One turn or mirror swaps these rows in pairs. Which row does each one swap with?
Z_328: [  1   8  -3 -44  19   7  -8  -5  10  -9 -12   0  23  26   2   1 -21  -8]
Z_209: [  3  -4  -8   6  32  16 -12  -8   2  52 -25  15 -10  17 -13   7  14  -1]
Z_812: [ -3  11  11 -34  25  22 -15  -8   7  -2   1 -19  27  16  -5 -12 -10 -14]
Z_985: [ 21 -19  -2 -10 -21  12 -19 -33 -29   3   6 -29  13 -24   6  -5  13  -4]
Z_104: [ 12 -14  -1 -13  23 -16  16   2  14   6  30   5   1  13  20  29 -14  -7]
Z_395: [ -7 -23   3  12  -5  -8 -13 -23 -21  -4   7 -55  10  13  -8  22  20  -3]
Z_459: [  6 -30 -14  15 -14 -10 -16 -15  -5   0 -15 -32   3  26 -12  31  11   2]
Z_412: [ -4 -17   8 -14  -5  -9   0   5  21  -6  23  10  -5  19  35  18 -18  -3]
Z_716: [ -2   4 -25   4  25  25 -16  -7  10  39 -24  11 -26  18   1  20  13  -9]
Z_660: [ -8   2 -23   5  10  27 -20   6   4  49 -15   4  -5   7   2  28  31 -13]
Z_853: [ -8   0 -16   7  10 -36  23  -9 -12  11   5 -18   6  15  21 -12  37 -32]
Z_617: [ 23   1 -10 -17  15 -14 -20 -22  13 -11  10 -44  -8 -17  20  10   0  -3]
Z_861: [ -3 -20  -6  20 -24  -5 -18  -8 -19 -18  -2 -30   5  16  -6  30  12  12]
Z_558: [-37 -12   7  -9  -6   0  10   3 -14  10  -3  15 -11  14 -19   4  13  13]
Z_404: [-38 -18  -1 -12  14   6   8  -9 -13  27   4   6 -16   1 -14   3  24  20]
Z_313: [ 14  -2 -33  11   4   5   9  26 -20   3   3 -20  -7   6  17 -25  32 -26]
Z_745: [ -4 -10 -21   4  11  24 -25   2  11  31 -26  20 -11  15  16  17  19 -29]
Z_62: [ -3  17  -3 -39  12  22 -17   2 -11  -7   2 -13  33  31   7  -7  -6  -5]
Z_491: [  0  15 -13  -1 -15  -7 -13   6   1   3 -22 -11 -27 -18  -6 -29  32   4]
Z_332: [ 27 -18  10  -6 -17  13 -15 -22 -30  -8  -3 -23  16 -19  11   5  22 -15]
Z_565: [  9   7  10 -21  22   4 -11  -1   3   1  -5   2  19  32  10  -3 -35  -6]
Z_634: [ 16 -13 -26  10  -5  20  14  17 -19   8   3 -12 -17   7   4 -23  38 -35]
Z_982: [  3 -10  -4   2   5 -24  -8  12  -5   4 -26   8 -13 -18  -4 -30  25   9]
Z_806: [-10  16  10 -18  22  25  -4   1  11  -8   7 -18  25  14   9   1 -21   6]
Z_542: [  7 -14  -4 -25  10 -14   1  -1  24   2  25   6  -4   6  31  30  -6 -10]
Z_351: [ -2  -4  -1  15 -24 -29   7  11 -10  12  -7 -16   0  21  23 -12  33 -30]
Z_182: [ -3  -5 -18   1  15  17 -11   3  15  55 -23  11   0  -5  13  13  22   1]
Z_894: [ 14 -13 -26  17   2  13   3  10 -22   6  14 -32 -14   3  12 -32  24 -27]
Z_626: [ 14   2 -14   7 -10 -17  -8  -1  -1   3 -25  -2 -15  -1  -5 -30  39  15]
Z_202: [  4  -4 -19   6   8  31 -31   6  10  48 -22   1 -17   9  16   9  18 -12]
Z_33: [-23  -4  -5  -9  -2   4  10  -3 -22  26  -6  21 -12   9 -16   4   7  28]
Z_80: [-40  -5 -10 -16  -4   9   2  -3 -13  20   1   5 -22   5 -19  -3  15  27]
Z_999: [  8  -2 -21   4  19  30 -24  -7  11  46  -6   4  -3  14   3  21  35 -16]
Z_247: [ 23 -21  -7 -23 -17  17 -10 -37 -29 -10   7 -29  13  -5  13  11   8 -14]
Z_427: [ 20  -7  -9  12   2   8   5  27 -15  -2  12 -22 -15  -5  15 -24  29 -27]
Z_36: [ 15  -2  -1   9  18 -12 -20 -30   2 -12  20 -26 -17 -12  21   2 -20   4]
Z_767: [-24  -1  -7 -29  28  27 -18 -16  -2 -10  -3  -9  21  27 -10  -8 -13 -11]
Z_252: [ 21 -16  -7  -4 -17  14 -12 -40 -21  -4   3 -29  23 -17   6   9  17  -4]
Z_654: [ -7 -28  -7 -11  13 -19   6 -11  14  12  31   2  -7  16  29  32 -13 -10]
Z_272: [-10  12  -6   1   6 -30  24  -8 -15   1 -16 -18  -1  28  17  -6  28 -32]
Z_836: [ 29   7  -4  -2  25 -16 -11 -24   2 -23  12 -38 -14   1  27   5   4   3]
Z_713: [-10  15  -6 -37  10  14 -10   3   0  -3  11 -17  41  23   7  -2 -16 -15]

Z_999 pairs with Z_62
Z_351 pairs with Z_395
Z_459 pairs with Z_272
Z_853 pairs with Z_861

